A single turn carries every row of the set below to another of its rows. Some are shown first; where does it send the rows asked next?
delez: [ -1 -10 -17  12 -20   7 -10  -5   3  15  27  23 -30  27 -15   2]
kegan: [ -3   9   2   7  30  29 -19 -12 -22  24   7  -1 -38  13  24 -28]
lifav: [ 14 -16 -11  -9  28 -19  32 -11   8  23  14  19  17 -11  32 -22]
Les: [ -6  27  -8   0  -9  -7   8 -29   2 -23  28  34  -1  23  -3  17]
Zod: [  7 -17 -14 -19  36 -36  24 -10   7 -18  -1 -15   2  -9   2 -38]
Kade: [ -7   4 -19  33   7 -18 -39  23  15   5  22  11   6 -18  -7  14]
mefe: [  5  12  11  11  59 -20  -8  27 -30  19 -11  17 -35 -16   5 -15]
fot: [ 13   2  10 -15   2  18  24 -14  18  31  10  14   6 -22  32  -5]
fozi: [-17  37  22  18  32 -37   6  24   1 -33 -13   4 -12  -3   4  -5]
vaz: [-16   6 -13  12  -5   2 -34 -40 -11  -5  31  18 -18  -1  -9  -7]
damur: [  4   7   2 -39  35  27  24 -13   3  -6 -15 -14  -6  -6   3 -21]
zavi: [ 13  -1   1 -21  17  18  12   6  -2   7 -27  10  19 -26  -7 -37]
dogel: [-22  22   5   3  33 -45   2  28  -9   5   5  35 -15  -4 -24  22]
Somis: [  4  14   4 -23  -8  12  -5 -13  25  -9  -3  -5  11 -38 -16  -7]
Fubi: [  2   8 -17 -45  33  -1  16 -25   2  -8   1 -13   8  -4  -7 -27]
Pemek: [ 32  13 -17   2  -5  25   3  -6   6   7  21  24 -16  28   3  11]
Daraz: [-10  11  16   4  48  -4   4   0 -37  17  -2  10 -45   8  23 -30]
kad: [  1   8 -18  18   7 -13 -45 -16  -4  -1  24  24  -8 -23 -26   9]
Gofo: [  8 -11   3   6   2 -37  16  -5  29  -1  14  14  12 -42  12   0]
Fated: [-29   1 -17  15  -3  -7 -15 -12   1 -15  22  33  -5  19 -30  11]
tetug: [-13  11 -18  14  24 -14 -24  18   7   0  12  33   3  -3 -37  29]
Zuz: [  3  11  -3  16  18  35   8  -5   0 -17  -1   6 -16  41  20 -19]
ful: [  1   2 -13 -20  20 -44  16 -26  19   5  25  -9  10 -17  20 -16]
ber: [ 13  39   8   5   8 -48   0  23   7  -8   9  24 -12 -16 -11  25]
bop: [ 12  -9   5   4   3 -26  10   9  18  21   0  14  20 -40  19 -29]
vib: [-24   9  16   8   9  -2  10  12 -12  16   3  -2 -50  33  17 -26]
litiv: [ -7   8  -2  15  23 -46 -25  -2 -20 -10  12  36 -15 -30 -27   6]
Gute: [-22  17  -5  14  17  40 -18   4  -6  25  13   6  -3  18  27  -9]
Mikuv: [  6   4  -8   3  -3  13 -18 -30 -17  24  31  14 -40   9  12 -13]
vef: [-39  23  -1  -1 -22  -3 -21 -16 -13 -18  16  13  -9   3 -19  -6]
pufon: [ 15   8  17  11  11  -8  31  17 -14  -3  -8  15 -41  29  23 -24]
Zude: [  0  16  -1 -32   7  -7  -3  -6  10 -12 -14 -19  12 -31 -18 -32]
suv: [-35  30  16  11  53 -22  -4  35  -7   2 -12   7 -18   3  -5   1]
ludu: [-35  12  13  21  36  -5  -7  34 -22 -15 -23  22   3  -9  -7 -17]
tete: [ -1  -1 -10 -26  13 -17  20 -40  23 -12  27 -15  -5  -7  13  -6]
pif: [  8   7 -25 -11  -6 -12  -9  -6  -3  24  44   2 -36  21   3   9]
Rin: [  8 -18   4 -11  47 -24  44  -5   7   2   3   9  -7 -10  31 -15]
takiz: [-15  15   7  19  56 -30 -23  17 -24 -11 -11  21 -13 -27 -13  -7]
leve: [  6  15   3 -22   1  10   6  -9  12  30   1  14  30 -34  11 -17]
pazev: [-14  -2  -7  18  -1  29 -16   2   6  11  11  -4 -33  35   7 -18]
rus: [  1  -7  -2 -17  33 -29  18  -3  14 -38 -11 -11   0 -26 -16 -16]
vod: [ -5   2 -10  -2  13 -56   0  24 -20 -15   9  18 -30  -7 -32   2]
kiso: [ 22  22  14  20  35  -5   2  46   4  -3 -21  -4 -27   3  12 -13]
Fup: [ 13  -4 -13  13  53 -14   3  43 -14  28   5   9 -26   8  16  -3]
ras: [-20  15   6 -21  24   1  21   4 -40   5   0  11 -39  28   5 -21]
karem: [ -8  20  16   7  34 -11  -1  43  -4  32  -7  -4 -43  13  10  -8]
gesi: [  0  41 -10  11  16  -5 -23   3  20 -21  14  14  13  -4 -16  28]
lagub: [ 14  -5  16  -6  25   6  21  22   8   4 -27  17  11 -42   2 -16]

suv -> dogel
Gofo -> Somis
ful -> leve
Now find these:
ras -> Fup
litiv -> kad
pufon -> kiso

